(in the rows, 128 means zero)
Each path is a new rotation, seen through one point. The rows after it are directions, each followed by how far the rotation turns it, in degrees each step (0 if it stays put).
Each turn is a multiple of 5 degrees from 10 to 175, or 0.
Each row of a path follows its step; steps can be skipped.
path 1
step 0: [128 137 136 127 124 123 138 137 122 122 132 129 127 131 129 141 127 119
 126 129 124 128 133 131 128 126 127 134 130 134 123 134 131 126 123 128
 119 112 129 134 127 131 136 125 126 129 129 131 121 126 127 130]
step 5: [125 133 135 128 131 134 126 122 120 129 128 130 126 125 126 123 127 141
 127 134 132 135 132 132 125 124 120 129 119 133 126 127 129 128 135 129
 136 137 133 112 128 129 133 127 133 127 124 135 126 134 128 135]
step 6: [127 115 124 130 129 128 128 124 127 129 129 122 128 131 127 135 122 129
 123 134 128 130 119 135 128 128 141 136 128 122 134 130 125 130 129 136
 138 125 125 122 125 133 126 131 126 132 133 138 126 115 127 134]
step 8: [121 128 126 126 114 124 125 125 132 126 132 127 119 125 131 126 133 136
 120 131 128 130 133 135 127 125 132 131 122 136 133 135 125 133 127 127
 119 131 129 131 136 130 119 129 128 138 125 129 126 132 141 130]
step 11: [134 129 120 134 132 135 117 132 134 134 130 131 121 127 134 123 127 136
 127 123 128 131 137 127 121 121 124 124 138 134 128 124 128 123 119 132
 133 130 126 133 130 126 122 132 126 132 126 117 130 129 131 119]
step 14: [131 123 121 120 134 130 126 129 123 132 126 126 130 125 122 130 134 126
 132 131 128 125 125 115 123 135 133 123 132 130 129 130 129 138 135 135
 139 133 128 134 139 130 124 132 128 128 114 128 130 133 126 123]
step 16: [123 134 123 130 124 120 130 131 142 129 126 133 133 130 120 125 129 122
 137 127 132 130 112 125 138 134 125 131 130 131 133 137 127 131 129 125
 125 130 131 135 132 127 131 129 123 128 132 130 134 125 131 132]
step 25: [128 129 124 131 122 134 137 121 122 124 131 130 133 136 136 131 125 133
 131 137 130 128 128 137 131 124 127 120 121 123 125 129 125 130 143 131
 123 130 134 124 124 130 136 130 122 126 136 126 126 129 135 135]
[128 131 128 126 128 127 127 130 128 130 131 130 126 126 126 127 131 127
 128 126 127 127 126 128 127 130 128 130 129 125 127 126 127 130 128 128
 126 130 126 125 129 127 128 129 128 129 127 131 131 127 129 129]  175
[128 128 128 125 131 129 129 129 128 126 129 128 127 128 126 126 127 126
 128 131 130 126 128 127 127 128 130 127 127 126 129 126 130 126 127 128
 130 128 129 131 130 125 128 128 127 126 129 129 129 130 126 126]  145
[127 128 127 128 130 126 128 131 127 128 127 127 130 128 129 128 127 129
 132 129 131 125 127 128 132 127 128 127 128 127 127 128 126 129 130 128
 125 130 126 128 126 127 126 129 127 128 127 127 127 128 128 124]  10
[128 125 130 130 131 127 129 126 124 130 129 127 129 130 126 128 131 130
 126 128 129 127 127 127 128 127 131 129 128 128 127 127 127 128 130 129
 130 128 127 127 129 127 129 127 129 126 128 125 129 127 130 128]  90
path 2
step 0: [125 118 134 127 130 137 125 132 133 129 131 123 127 127 125 122 133 131
 139 131 119 133 130 129 131 126 131 136 122 126 123 133 131 125 127 120
 128 137 127 129 116 136 134 122 134 134 119 122 130 132 126 119]
step 10: [119 123 115 119 130 133 139 126 125 127 136 127 130 133 128 123 120 131
 126 126 123 123 119 132 127 133 121 132 133 128 127 132 124 125 129 132
 132 133 121 136 121 123 124 123 132 127 132 118 128 125 132 137]
step 11: [131 123 124 139 129 128 138 127 134 119 128 126 130 137 133 138 126 128
 130 125 126 125 126 118 127 124 127 118 124 138 124 125 130 126 133 131
 140 127 130 120 124 125 128 132 133 124 127 133 116 134 126 125]
step 12: [129 122 123 132 123 129 124 127 121 139 130 127 131 125 123 122 121 137
 121 133 130 136 132 127 137 125 120 132 129 135 134 137 132 133 137 127
 136 133 128 130 130 128 132 134 131 118 125 123 130 134 138 124]
step 14: [129 140 129 123 129 125 121 128 127 129 130 128 127 135 124 128 124 132
 127 131 120 137 124 125 119 128 120 123 131 137 122 131 138 128 125 128
 128 136 124 124 147 133 130 122 135 125 133 129 129 134 125 123]
step 20: [128 125 132 131 132 127 125 126 139 123 125 133 138 123 119 124 127 126
 126 121 135 129 125 123 119 131 126 128 130 128 129 145 127 125 122 131
 140 135 122 123 135 132 132 135 134 125 127 131 124 125 132 131]
step 23: [127 132 120 130 139 136 129 119 132 127 129 129 132 137 133 121 135 124
 124 132 132 132 137 125 133 130 126 126 124 130 131 120 137 123 113 130
 128 137 122 121 128 124 129 124 128 131 139 131 132 128 127 126]
step 24: [128 126 124 129 121 125 125 116 124 128 132 120 122 123 121 131 126 132
 127 129 121 118 129 122 133 134 139 126 127 135 137 130 126 130 130 122
 128 127 124 124 135 134 127 128 114 124 140 134 123 124 127 130]
[129 127 129 125 126 128 129 126 127 126 128 131 129 128 128 131 129 130
 132 126 126 129 130 131 131 127 127 127 127 127 129 127 126 128 126 129
 128 129 129 129 128 130 129 129 129 127 129 126 127 128 128 127]  10
[129 128 125 131 127 127 127 129 129 128 130 129 128 127 127 128 129 128
 129 128 127 129 129 128 128 129 126 127 128 132 128 128 128 128 127 130
 126 127 129 132 130 129 127 129 129 130 125 131 126 125 126 125]  135
path 3
step 2: [122 119 122 136 137 126 133 131 129 119 135 121 126 124 122 128 131 128
 123 131 122 127 126 125 134 130 126 128 125 124 125 120 134 123 133 123
 119 138 127 128 126 131 116 135 122 130 128 134 138 122 137 129]
step 7: [132 119 127 116 134 125 133 131 127 126 126 129 127 127 132 134 132 132
 128 129 133 120 131 125 124 124 127 125 114 130 124 126 126 132 122 137
 131 133 132 125 129 132 131 138 120 121 133 133 138 121 136 129]
step 8: [136 131 126 124 126 134 134 133 125 126 132 137 124 127 139 131 132 118
 111 137 126 131 137 133 126 129 122 128 128 124 118 134 132 124 123 131
 127 130 126 136 128 133 133 132 126 126 129 129 129 132 132 123]
step 14: [135 123 120 130 124 125 127 131 122 125 126 116 132 128 117 133 130 128
 118 121 132 126 126 129 132 133 129 128 128 130 120 134 133 131 128 128
 122 134 130 119 126 132 123 125 124 123 131 123 146 131 125 126]
step 15: [132 135 126 143 128 124 134 126 137 113 130 123 122 122 129 130 139 136
 124 133 127 123 128 131 133 123 122 127 128 131 125 134 129 129 125 138
 128 128 127 132 132 133 119 133 132 124 129 129 134 128 127 124]
step 16: [136 134 126 132 136 133 122 132 139 130 124 133 122 131 138 134 129 128
 129 120 130 124 129 128 133 133 126 123 130 133 127 138 136 136 120 125
 134 132 136 130 127 129 124 133 125 124 135 117 127 117 129 126]
step 18: [133 122 127 125 122 123 135 126 136 127 122 131 119 124 130 123 135 131
 117 137 126 129 132 123 128 133 129 132 135 127 116 128 129 131 129 132
 130 126 141 129 132 135 117 129 125 135 118 122 132 132 131 123]
step 21: [133 124 129 129 133 134 123 125 131 124 130 129 124 133 125 132 115 118
 122 134 130 130 129 130 129 132 125 139 137 131 115 129 135 121 135 129
 132 133 134 134 120 132 121 129 128 129 129 119 129 127 134 126]
[129 129 128 129 131 129 128 130 126 127 130 127 128 127 128 127 127 126
 125 129 130 126 130 129 128 129 128 126 129 127 127 124 127 127 129 128
 126 125 129 129 130 129 126 126 129 129 129 128 130 131 129 129]  115
[127 126 129 128 129 130 130 126 128 131 128 127 126 127 128 129 128 128
 127 129 129 129 128 129 126 128 128 128 128 129 128 126 129 124 130 128
 129 125 127 127 126 125 129 132 129 127 127 128 128 127 132 128]  20
path 4
step 6: [125 138 131 132 133 134 139 136 123 120 139 135 131 128 128 127 132 135
 116 131 118 137 127 129 128 128 116 126 129 130 124 125 119 131 122 132
 123 129 125 133 139 123 126 129 129 118 128 130 126 132 121 127]
step 7: [125 121 135 120 129 126 139 127 121 120 125 125 137 123 131 132 125 133
 120 126 120 129 123 140 126 128 131 135 127 122 122 130 124 129 126 125
 112 126 122 124 132 133 135 138 129 123 124 141 130 127 126 129]
step 8: [126 122 130 124 133 120 126 127 130 135 125 127 119 120 126 133 123 128
 122 129 125 126 126 133 119 128 134 133 115 136 133 143 129 132 126 127
 124 137 127 133 142 128 129 127 139 127 122 138 132 133 132 124]
step 11: [121 122 139 129 134 126 133 130 127 129 128 117 126 120 127 132 128 129
 122 126 124 132 125 131 134 132 137 138 120 133 130 131 135 135 129 136
 123 136 118 127 137 128 126 125 134 124 123 114 131 137 129 121]
step 13: [125 120 129 119 126 122 134 139 125 133 134 137 124 134 129 132 129 129
 136 129 117 124 136 129 125 126 122 132 139 135 132 128 134 134 132 128
 122 118 127 131 139 122 125 132 128 117 123 135 131 121 121 128]
step 17: [131 133 130 126 135 129 133 132 113 127 137 135 124 130 133 131 132 129
 117 126 127 130 136 135 126 132 127 137 126 140 136 126 129 136 119 115
 126 130 130 126 138 135 136 132 137 121 132 127 129 129 127 132]
step 23: [128 120 124 126 131 123 134 134 131 124 131 129 133 133 134 137 128 137
 121 132 128 122 123 128 129 127 122 128 130 130 137 130 127 124 131 125
 119 129 116 141 140 131 123 116 139 120 133 131 123 134 133 124]
step 24: [131 131 143 123 131 131 130 129 123 118 123 130 124 120 128 130 126 129
 122 130 116 126 133 126 133 126 123 122 129 134 139 127 126 134 132 128
 112 126 123 129 143 121 122 128 123 121 127 132 125 128 120 126]
[129 128 126 127 128 127 129 126 128 127 129 127 129 132 125 131 126 125
 129 130 128 125 124 130 128 127 128 126 128 126 128 128 130 128 129 127
 127 126 128 125 130 130 127 129 128 128 127 128 126 127 128 127]  135
[128 125 129 130 128 129 129 127 130 130 127 127 129 128 129 129 129 128
 130 129 125 127 128 128 130 130 129 129 127 129 130 127 130 126 130 128
 128 128 128 127 126 125 129 123 128 126 129 126 127 126 128 127]  35
[129 128 129 131 129 127 129 129 128 129 130 128 129 129 129 129 129 128
 129 131 128 128 126 127 128 125 125 128 131 130 124 129 126 126 128 128
 130 129 129 129 126 127 129 126 128 129 125 129 130 127 126 126]  110
[129 128 131 128 128 129 125 130 127 128 132 128 130 128 126 127 129 128
 126 130 130 126 129 129 128 129 129 127 128 128 130 128 129 125 130 127
 129 130 125 127 127 130 127 128 127 128 128 126 131 129 132 129]  60
[128 127 127 129 130 126 128 128 127 128 126 126 127 127 125 129 127 128
 127 127 129 128 127 128 129 132 130 128 126 127 126 129 128 125 128 131
 128 126 127 131 128 129 129 127 130 131 127 128 130 126 129 129]  100
[127 126 128 129 130 127 127 130 128 126 129 127 126 129 128 127 130 127
 128 128 126 126 127 128 128 128 126 128 127 129 130 125 125 127 125 127
 129 126 128 126 130 127 126 128 126 129 132 129 130 126 126 129]  100
[127 127 126 127 129 129 126 128 128 130 128 127 128 124 129 127 130 125
 128 131 129 126 128 129 128 127 125 131 127 127 128 128 130 129 127 131
 129 126 130 128 130 131 129 127 129 126 128 127 128 128 129 127]  125
[129 128 129 128 127 129 128 126 127 130 131 128 127 127 127 128 129 127
 128 129 128 131 126 126 126 130 129 128 128 126 130 130 129 130 129 130
 130 127 127 130 130 124 124 128 127 128 129 129 131 129 127 126]  140
path 5
step 1: [130 129 131 130 126 125 138 135 128 119 135 130 129 131 126 129 123 132
 124 137 131 125 132 127 134 121 126 122 127 123 122 122 129 128 121 138
 123 132 115 130 121 127 132 122 132 128 127 132 128 133 129 123]
step 6: [131 125 128 133 124 124 131 126 126 120 134 131 126 123 126 135 132 124
 129 125 132 137 130 126 136 126 124 114 131 124 127 134 127 138 127 134
 121 122 129 127 126 124 132 129 126 119 136 133 125 136 130 125]
step 13: [125 119 132 122 126 125 127 135 123 131 129 128 124 127 127 124 118 126
 121 127 128 126 120 130 128 123 125 128 123 128 128 121 120 123 129 128
 118 127 135 132 121 125 124 121 122 138 119 132 130 129 123 126]
step 14: [127 129 141 127 132 134 131 128 124 124 125 134 126 124 125 134 134 125
 122 132 133 133 130 123 126 134 127 127 123 127 133 135 129 131 125 123
 135 137 133 130 124 131 136 135 129 128 135 128 128 129 136 139]
step 19: [128 130 136 124 126 132 125 129 132 122 117 133 133 134 125 136 127 129
 127 134 131 130 119 125 132 133 140 129 120 132 132 136 132 123 130 131
 133 128 130 135 131 125 128 126 129 135 136 129 127 126 132 121]
step 21: [127 127 128 124 130 126 135 128 128 119 124 136 124 123 128 126 127 123
 133 128 128 120 126 129 137 119 128 121 136 122 129 119 123 134 137 137
 129 128 121 129 128 121 131 127 132 129 126 138 127 133 126 124]
step 22: [139 124 128 127 127 131 117 130 138 127 124 123 129 133 122 134 135 126
 120 123 132 134 122 123 128 134 129 133 131 137 129 133 123 122 127 131
 126 131 125 132 134 130 135 135 131 132 127 127 126 129 128 123]
step 24: [120 131 131 119 123 136 132 125 129 126 121 132 130 128 120 130 126 123
 127 134 133 121 134 129 131 121 132 123 131 126 138 127 128 131 139 130
 125 132 130 138 132 121 127 132 125 133 124 124 124 128 132 126]
[128 126 129 129 127 129 126 131 125 127 129 127 130 128 129 124 125 129
 127 128 126 127 127 127 128 128 127 125 130 128 126 130 127 128 129 127
 128 124 127 125 126 129 127 129 130 129 127 128 127 129 129 128]  145
[127 128 128 129 129 128 127 126 125 127 126 129 128 127 128 126 129 126
 127 126 129 125 129 127 129 127 126 127 128 126 129 128 128 130 127 129
 126 125 128 129 132 130 128 128 130 127 129 127 131 125 129 129]  120
[127 129 131 127 127 130 128 127 126 129 126 129 128 130 126 127 126 128
 127 129 129 127 128 130 129 129 131 130 124 127 128 129 129 129 129 126
 128 127 132 127 128 126 128 128 126 130 127 125 129 129 128 130]  70
[127 128 131 127 127 128 129 126 126 125 129 130 130 126 131 128 125 128
 130 130 128 129 128 128 129 129 128 128 129 130 128 130 126 129 128 130
 129 132 126 130 132 127 129 128 128 128 129 126 127 129 128 129]  145
[127 130 129 127 129 126 129 132 129 130 126 128 129 128 126 129 128 128
 129 129 126 127 128 127 127 129 129 127 128 126 131 130 129 130 129 127
 127 128 126 129 128 124 131 130 129 127 129 128 130 128 129 127]  145
